Each row of this table is followed by its label. One hidden rule gives the labels. It looks at one to three of the table's principal directions, none of them among the few with the most spread.
    5   18   15  -10   19   -2   22   -5  -26  -25   -6   10  -34  -30  -16   -8  -36   10  -16  -14   23  -16  -34   41   -2   16  -19   20   14  -19  -43  -18 WC
   26   -3    5    7   20    9  -36    6  -38  -22  -27  -49   47   19  -11  -15  -24  -27   -5   -5   38   11  -35  -39   58  -21    3    4   -1  -24    7  -15 AE
    4    3   10    1   12    8   19  -12  -16  -12  -27    4   18   -8  -10   -2   -5   -2  -19  -16   20   -2  -13   -4   24   -9  -25   16   18  -18  -15  -21 BK
    6   19  -11  -11  -12   -5    6   10    6    1   23   -4  -26    3   14   -2  -18    4  -11   29   14    0  -16   23  -10    9    5   -4    7  -12  -14    7 BK
  -23  -19  -25   10  -55  -15   11   -2  103   81   33   37  -24   15   19   13   37   41   58   38  -44   13   46   11  -58   12   15  -62  -49    5   49   36 BK
    6   22   -9  -10   -4    2   13   14    3   -6   24    4  -12    5   19    5   -5    4  -22   22   20    2  -20   18    7    0   -5   10    9  -16  -32    6 BK
   20   23    4  -12   10    5  -32   19  -40  -24   -1  -34    0    5   -7  -11  -26  -19   -9    5   24    1  -38   -3   24  -16    5   13   -8  -10  -12    3 BK
  -23  -10  -11    5   -9   -3  -11    9   24   12   37   24  -22    4   18    1   34   17   11   14  -24   -2   35    5  -26    4   23  -12  -14   38    6   30 WC
  -23  -15  -20   -1  -43  -19   23   -2   78   53   47   35  -51    0   21   20   20   34   42   25  -51    3   43   34  -79   40   21  -41  -26   21   23   31 WC
    6   -1   -3    6   -9   -2   10   -9   12    5   -9   -1    9   12    5   -1   -5   -5  -10   11    1    1    6   -7    6    4    0   -7   25   -8   12  -17 BK
   25  -19    1   16  -38   -4   15  -21   67   38  -21  -12   10   34   -6    6  -25    4   44    3  -16   17   -2  -16  -13   38    7  -45    3  -32   39  -24 WC
    8   45   -8  -25   10    8   52   -2  -28  -28    3   17  -25  -21   12   -6  -28    1  -75   26   54  -18  -34   46   20   -2  -35   37   53  -42  -62  -17 BK
    9   18   12  -15   10    6   69  -28  -13  -11  -38   16   -8  -33  -19    2  -36   10  -33  -19   38  -10  -35   36    8   13  -52   25   34  -54  -44  -36 AE
   -1   18  -10   -7   28   10  -24   28  -47  -36   26  -11   20    2   22   -3   16  -18  -44   16   31   -2  -12  -10   43  -34    2   34    6    8  -33   15 WC
  -15    3  -37    9   -3    0  -24   28   25   18   53   18   11   20   42   -3   43    6  -20   58    5   -2   32   -9   18  -27   22  -12  -13   11   10   33 AE
   23  -28   20   20   31    1  -29  -15  -48  -33  -49  -54   54   10  -23  -14  -33  -30    3  -34   25   10  -25  -46   50   -1    6    4   22  -11   15  -41 BK
   -4  -26   -5   20  -14   -6    3   -7   49   30    4   12   14   17    7   10   18    9   29    2  -28    7   29  -16  -12   16   11  -28   -9    4   31   -4 BK
    5   -1   20    0   25    9  -28   13  -42  -31  -10  -18   21   -2  -12    3    7  -14    6  -36    1    6  -19  -21   24  -18   -2   26  -16   17  -18    2 BK
   -3   23  -14   -5  -14  -18    8   17   31   29   32   17  -40  -14   12   -6  -18   34    7   48   21   -1  -28   49  -13   -5   -9  -23  -29  -35  -15   11 AE
   18   24   -4   -4   17   -1   -6   13  -22  -18    6  -11   -1   -1    3  -10  -30   -9  -29   22   35   -9  -33   13   31   -7   -6   11   13  -31  -22  -14 BK
   17  -21   16   39   20   -8  -44    5   -3   -9  -16  -20   41   25   -7  -14   -9  -10   18   -6    3    6  -10  -39   48  -10   14  -15    3   -4   25  -36 AE
   18   11    3  -17  -16    1  -24    4  -21   -1  -16  -48   -1    9  -13   -7  -29  -18   16    2   10   15  -29   -9   -4   -6    9   -7  -15   -8   15   11 WC
    6   30  -29  -18   -1    9  -17   31    2    9   36   -3   -3    6   19   -2    5   -2  -16   42   26   -2  -13    9   16  -24    2    2  -34  -23  -13   37 AE
   15  -17   12   -3  -19    8   -6  -23    1    6  -43  -30   18   16  -26    5  -11  -25   30  -34  -30    9   13  -34  -18   17   10  -10    3   11   43   -8 WC
  -18  -35    5   28  -38  -28  -44    4   47   37   18   -7  -11   26   10    0   26   14   63   13  -60   22   39  -20  -46    5   47  -52  -22   58   65   12 BK
   -4   14   -6  -11    1    0   25   -4  -12   -6   -2    5   -5  -13    7   -1   -5    1  -32   12   21   -4   -7   17    4   -7  -16   14   21  -13  -19   -5 WC
  -10  -16   -3   22  -11  -13  -33    5   15   16    5   -4   12   18    9  -11   20    2   14   21  -17    7   24  -22    3  -19   23  -26   -2   27   42    0 WC
   -3   39  -28  -32  -31   10   99  -19   56   36   11   57  -46  -21   13   12  -13   30  -39   37   23  -19   -1   66  -32   27  -46    2   21  -62  -38    4 AE
  -23   -6   11  -14    8    3   10  -16  -46  -21  -23   -2    0  -27  -12    1   19  -10  -19  -31  -10   -3   21   -3  -17  -14   -9   27   17   39   -1    5 WC
  -30   -2  -34   13  -27   -9   65   -8   98   54   50   88  -30    0   42   16   44   47  -17   51  -21  -16   57   41  -34   23  -11  -24   17  -10   -4    6 AE
   12   10   14  -30   23   20   20  -18  -79  -38  -60  -42   37  -25  -28    3  -21  -36  -35  -46   37    6  -32  -18   28  -21  -36   46   17  -20  -23  -11 AE
   -8   29   -4   -2   -2   -5   13   18   25   11   33   42  -41  -13   10   -5    1   34   -5   29   12  -12  -18   47   -4   -7  -15   -1  -18  -19  -34    9 AE
   43  -17    7   59   24  -24  -88   35   33    7   21  -32   25   46   -1  -26  -49    3   55   34   15    3  -44  -26   63    8   42  -55  -36  -40   33  -38 WC
  -15   -7   -9    9   11   -1   24  -15   -4   -5   -2   20    4  -10   11  -12    7   11  -36   15   23  -11   15    8   15   -2   -9    4   37   -4   -9  -14 BK
    8  -25   15   11  -24  -10  -30  -10   35   32  -18  -18  -14   11  -31   -4  -18    7   78  -21  -42    9    5  -12  -39   26   24  -46  -44   11   54    4 AE
   -1   40  -13  -48   -4   26   61  -10  -34  -17  -13    6  -10  -26    3    7   -5   -6  -61    1   46   -4  -23   29    3  -11  -44   46   25  -32  -56   16 AE
   20    8   -3    6   48   10  -59   38  -56  -49   25  -34   33   15   12   -8   -5  -31  -23    2   31   -4  -27  -28   64  -21   20   29   -9    2  -26    5 AE
    9  -17   34  -15   20   17    9  -36  -69  -40  -73  -42   20  -22  -48   -5  -29  -27    4  -78    9    4  -19  -23    3   10  -16   30   19    9   -4  -21 WC
    8    1   30   12   42   -1    7    4  -49  -51  -15    1   27  -10   -3   11   -1  -16  -32  -39    7   -3  -23   -8   38   -7  -20   47   39    6  -43  -43 WC
  -28  -19   -9   11  -45  -14  -15    0   72   59   28   32  -37    8    5    1   37   35   63   19  -58    6   49    8  -64    7   28  -52  -49   40   52   38 AE
   15    4    7   -3    8    4    7  -12  -25  -12  -35  -23   20   -2  -14   -8  -27  -13  -16   -7   28    2  -25   -9   26   -7  -16    7   18  -27   -1  -24 WC
   27   17    5   -5   19   -5  -33   21  -23  -23   18  -27  -26   -1  -10  -13  -52   -5   10    7   23   -9  -48   20   11   19   16   -1  -17  -23  -22   -3 WC
   19   28  -19  -16   38   13   20   18  -32  -31   20   -3   12  -11   15    6  -23  -15  -56   15   52  -15  -35   17   45    1  -21   37   13  -51  -57   -5 AE
   -5  -27    7   36  -15  -19  -15    1   58   24   22   24  -10   24   11    4   16   18   41    6  -48    2   31   -6  -22   26   28  -36    0   26   32  -14 WC
   33    5    0    7  -15   -7   -1   -7   15    2  -12  -30   -1   25   -1  -11  -52   -9    1   23   21    5  -31   -1   14   25   10  -23   29  -37   11  -32 BK
    8  -17   37    5    6  -13  -42    2  -32  -16  -25  -38   -3   -6  -34    4  -18  -15   54  -52  -38   12  -16  -17  -24    8   16   -2  -27   34   21   -9 WC
    8   -4    3   19  -24  -29  -42   27   37   21   39  -14  -25   24   15    1  -12   14   48   31  -24   18  -15    8  -22   10   35  -39  -27   12   20    4 WC
   -4    6   10   30    7  -23   -7   23   23    2   29   29   -4    5   22    2   10   24   -2   25    0    3  -15   16   20  -15   -4   -6    6   -4  -18  -26 WC
    7  -13    6   -2    3   15  -14  -13  -26  -10  -37  -30   39   10  -16   -4    3  -23    2  -26    5   10    3  -40   21  -14    0    7    2    6   20   -1 AE
   17   14  -14   11   13    8  -19   24    6   -8   21   -2   27   26   21   -4    3   -8  -23   31   28   -1  -15  -15   52  -18    3    4    3  -25  -13   -4 AE
  -29  -25   -7   33   -5  -14  -20   11   38   17   37   36   10   19   32    5   61   15    6   21  -41    2   57  -18   -5  -14   25  -17    5   52   27    6 AE
   48   22   10    4   -2    4  -22   13   13    2  -14  -29    5   25  -19   -9  -56  -10   25    7   22    3  -59   -4   32    9   -3  -16  -20  -58    0  -23 AE
    0    7   -8    0   11   10   22   -4    1  -13   10   20   -5   -1   11   -7   -3    8  -32   11   28  -11   -4   13   19    8   -8   12   27  -15  -30   -6 WC
   -7   -3   -2   -7   -4    0   -6  -15  -24   -4  -21  -14   -4   -7  -11  -15   -5  -12  -12    2   -2   -7   18   -6  -10   -6    8   -2   18   18   27    1 BK
  -12   20  -13  -29  -23    9   36  -16    1   11   -6   15  -34  -17   -3   -5   -1    6  -23   13    5   -9   13   27  -33    2  -12    5   14    0   -3   20 BK
   -1  -29  -13   17  -24  -13    7   -6   77   43   30   22  -23   16    8   16    4   16   50    7  -53   -4   42    5  -51   57   30  -45  -19    7   36    6 WC
    7   -2    9   -7   -2   -9  -22    7  -24    5  -20  -41   18   -7  -15    6  -14  -13   25  -12    2   20  -27  -12    0  -20   -5   -5  -33   -8   15    2 BK
   23   10    5    7   -7  -12  -14    4   14   11   -7  -16  -14    7  -13  -13  -45    4   22   17   12   -1  -35   12    5   10    3  -25  -11  -35   11  -19 BK
   -4   30  -14  -20   -1   10   35    7    4    1   16   29  -12  -11   15    8   10    6  -37   18   17  -10   -3   27    2   -9  -25   22    7  -21  -35   11 BK
    3    9    7   -9   40   16  -39   20  -68  -51    6  -17   16   -3   -4   -2   11  -34  -27  -25    0  -13    1  -22   28  -17   13   43    3   34  -19   12 WC
   16    9   10  -17   17   19   -2   -7  -44  -22  -39  -26   25   -7  -27   -3  -16  -25  -10  -32   20   -1  -23  -18   25  -13  -18   25   -4  -16   -8   -4 BK
   14  -12   -4   26   -1   -7   -4    5   62   32   15   22    1   16    0    2  -10   20   38   12  -11   -5   -1    3    6   25    4  -36  -30  -34   14  -13 BK
   -5   -2    9    3   -4    0    3   -3    9   11  -12    9    2   -6  -11    0    6   12   18  -11   -4    4   -4    1   -2   -9  -12   -5  -19   -3    3    0 BK
   24    4    0   -4  -24   -7  -19    1   17   29  -22  -39    6   13  -18   -4  -36   -6   41   11    5   17  -31   -8   -3   -2    2  -33  -36  -36   34   -2 AE
  -13  -31   17   34   -6  -19  -10   -1   36    8   16   20   -4   13   11    5   21   23   34  -10  -33   11   18   -6  -14   15   19  -21    4   33   10  -15 WC
   32   11   20   19   17   -4  -54   31   -4  -13    6  -23   12   21  -10   -9  -28   -3   33   -2   13    7  -54  -12   43  -11    8   -7  -35  -23  -10  -16 AE
  -13    2  -19  -19  -24    8   27   -5   26   32    3   10    0   -6    6   13   23   11    7    8   -2   10   15    6  -23   -6  -14   -7  -26   -9    5   32 BK
  -18    4    7  -28   -1    9  -21    8  -48  -20    1  -15  -10  -15   -8   10   31  -18    4  -33  -30    4   19  -10  -32  -20   10   29  -20   59    0   41 AE
   -3   31    2  -31    9    4   -5   19  -68  -29   -3  -30   10  -19    5    7    4  -21  -37    0   29   13  -33    4   15  -46  -20   42   -2    3  -33   17 AE
   19  -13   30    7    2    4  -59    6  -17   -1  -35  -39   19   12  -42   -7  -14  -16   66  -46  -25   13  -21  -38    5  -11   13  -13  -55   12   36    1 BK
    5   16   14  -36   15   15   12   -8  -66  -33  -34  -25    1  -29  -27   10  -13  -30  -19  -46    2   -4  -16    0  -10   -6  -20   44    3    7  -20    6 AE
   18    4  -14   15  -18    5    8    2   72   49    0   24   15   24   -2    3   -2   14   29   24   -4   -2    1   -6   14    5  -11  -35  -33  -52   25   -6 BK
  -20    4   -9   -3    3    6  -14    9    0   -4   29   27  -25   -3   10   -8   30    7   -9   10  -17  -16   33    8  -15   -5   17    6   -4   39   -1   28 WC
Which label does each new row get?
  -14    7   -3   -6   11    4   -1   12   -4  -14   33   26  -26   -9   11    5   20    7  -10   -3  -15  -14   17   17  -16    7    8   18   -3   28  -24   20 -> WC
    4  -27   21   23    5   -5  -45    3   -4   -4  -14  -22   24   17  -14   -3    6   -8   43  -29  -26   13    4  -37    7   -3   21  -14  -19   28   31   -8 -> AE
    9   20    2  -13   19   16   34  -14  -33  -23  -32    4   16  -15  -11   -5  -14  -13  -49   -9   35  -14  -16    4   32  -11  -35   32   35  -32  -27  -23 -> AE
   11   -1    1  -19   10   21   30  -25  -34  -17  -45  -24   28  -10  -19    1  -19  -20  -22  -30   31    2  -15  -14   18    4  -24   23   19  -28  -12   -9 -> AE
    9   12    5  -35   13   21   28  -10  -49  -32  -24  -20   10  -17  -14   19   -9  -31  -27  -42    7   -2  -11   -3   -4    9  -20   45   13   -4  -31    5 -> AE
   45   29   24   23   42   -4  -30   19  -35  -41  -15  -23   10    7  -15  -35  -74    0  -18   14   74   -9  -94   11   88  -13  -17    7   15  -70  -44  -58 -> WC
    6   -5   10   11   23    5  -23    3  -29  -24  -13  -13   26    6   -6   -8    2  -15   -9  -15    8   -2   -3  -25   32  -14    3   13   10    9    0  -13 -> AE
   -2   20  -17  -29  -23    5   10    9   16   22   19    3  -29   -6    2   11    0    3    9   14   -9   -1    2   22  -36    6   -1   -4  -32   -7   -1   37 -> AE
  -19   -7  -22    3  -33   -8   -7    8   59   37   48   30  -43   13   21    1   26   24   28   34  -39   -5   45   16  -52   21   33  -35  -21   32   26   38 -> BK
    9   23   -5  -19   12   -5   17   14  -24  -17   18  -10  -18  -19    8    8  -27    0  -22   10   30   -1  -39   33    2    6  -14   20    1  -28  -45    1 -> WC
   25    3    7   24    0  -14  -40   22   19    9    6  -21   12   24    0   -9  -27    3   30   21   10   11  -37   -9   30   -7   11  -27  -24  -29   13  -20 -> AE
  -25  -10   -1   -8   23   14  -29    6  -62  -32   -4  -14   33   -8    4   -2   49  -24  -28  -22   -2    3   31  -37   17  -44    9   35    2   57    2   28 -> AE
    2    4    0   20  -10  -20  -41   35   35   20   44    4  -16   18   18   -1    4   20   37   33  -13   10  -15    9   -1   -8   22  -29  -40    3    6   10 -> AE
    5   -2    6    6   15   -1   -9    4  -20   -5  -18  -16   33   -3   -5   -2   -2   -6   -4   -5   21    9  -21  -16   33  -26  -15    6   -8  -18   -2  -12 -> BK
  -13   -7   22    1   -7  -15   30  -18    0    0  -15   11  -26  -24  -10    2  -10   24   12  -21   -3    7  -13   28  -29   13  -17    0   13    6  -17  -17 -> WC
    3  -47   14   33  -17  -15  -45  -15   37   26  -16  -18    3   24  -22   -8   -6    0   75  -20  -56    6   34  -35  -30   31   44  -53  -21   34   75  -10 -> BK
  -43   -6  -38  -19  -54   -9    9   11   70   69   56   37  -39   -3   29   26   66   26   37   35  -63    7   72   18  -88    0   21  -34  -58   45   40   76 -> AE
    9   -1   18    5   28   -1   -6    0  -44  -30  -25  -20   26  -10  -13   -1  -15  -15  -14  -25   18    2  -26  -11   32  -13  -14   23   14   -8  -15  -27 -> AE
    13    39   -36   -35   -47     7   121   -32    79    60   -11    44   -29   -15     8    20   -33    23   -35    45    29   -11    -9    61   -32    35   -60   -14    24  -103   -18   -12 -> AE
   22  -30   23  -10   25   17   -8  -35  -87  -47  -86  -82   72   -1  -39    0  -29  -59  -12  -70   19   17  -16  -65   35   -3   -7   31   35    2   20  -31 -> WC
   -6  -17   23    3   12   12  -40   -1  -38  -29  -16  -15   11    6  -19   -4   21  -18   19  -47  -29    1   18  -34   -2   -7   22   16   -6   57   12   11 -> WC
  -41    6  -22    5   27    6   28   10   -5  -21   54   69  -11  -16   45    2   63   19  -71   25    6  -26   50   22   11  -16   -5   36   40   37  -46   16 -> WC
   11    4   26   11   36    3  -17    4  -57  -51  -21  -14   26   -1   -9   -8   -9  -21  -29  -27   17   -4  -24  -18   47  -17   -7   35   35    9  -25  -35 -> WC
   -5  -14    0    5   -3   -7    5   -6   10    6    2    0   -2   -2    2    4    0    6   12   -4   -7    4    6    2  -12   13    5   -9   -1    4    5   -2 -> WC
   20   -8   -6   18  -10  -18  -51   30   33   22   31  -26    6   31   11    8   -9   -6   48   23  -25   14   -8  -16   -2    8   34  -36  -41   -3   33    5 -> WC
  -11   -5   -9    1    2   10  -19    9   11    2   25   17  -11    7    6   -4   25    5    9    1  -18  -10   29   -5  -10    4   21   -3  -20   28    6   30 -> AE
    7   -4   -6    3  -37  -10  -28    3   38   48   -9  -23   -3   17  -10   -9  -11    9   54   23  -10   19   -8   -9  -17  -12   13  -50  -49  -14   51   17 -> AE
   -1   10   11    7   18   -1  -17   18  -27  -33   18    5   -1    4   12   -2   10   -4  -21   -1    6   -2  -11    0   22  -14    5   24   18   21  -30   -6 -> WC
   -1  -38   16   19   16  -12  -95   30  -26  -14   20  -48   18   18   -7    4   19  -21   67  -33  -50   18   13  -48  -11   -3   58  -13  -58   69   40   28 -> WC
  -20    8  -15  -13   15   15  -29   23  -38  -25   32    1    7    2   21   -3   45  -13  -32    8    3   -5   25  -15   12  -33   17   29   -4   46  -15   42 -> WC
  -18  -13    1    5  -16    1   35  -26   28   25  -22   27    3  -10   -5    0   18   21    5   -7   -4    3   20    4  -14   -2  -20  -12    6   -3   11   -5 -> BK
   -1  -13   13   -2    7    3   13  -15  -27  -17  -30  -17   25   -6   -9    9    2  -14   -8  -32    2   11   -2  -18    6   -2  -12   17   20    7   -4  -15 -> AE
   10   10   13    2   31    3  -21    6  -55  -35  -19  -23   19   -8  -12  -16  -20  -15  -23   -9   35   -3  -33   -8   44  -25   -9   23   10  -11  -18  -18 -> AE
   16  -11   -2    5   -5    4  -37   16   19    8   16  -18    9   27   -2   11    4  -15   41  -10  -33    6    9  -26   -8   17   30  -14  -35   13   24   17 -> AE
     0    20    25   -23    44    10     2     4  -105   -64   -32   -29    17   -38   -17    -3   -14   -21   -47   -42    47     2   -51     4    39   -38   -34    65    19     0   -59   -11 -> AE
   51  -16   26   28   15   -1  -49   -1  -18  -22  -45  -64   51   40  -26  -13  -53  -36   29  -23   13   15  -44  -53   55   10   17  -15    9  -29   29  -51 -> BK
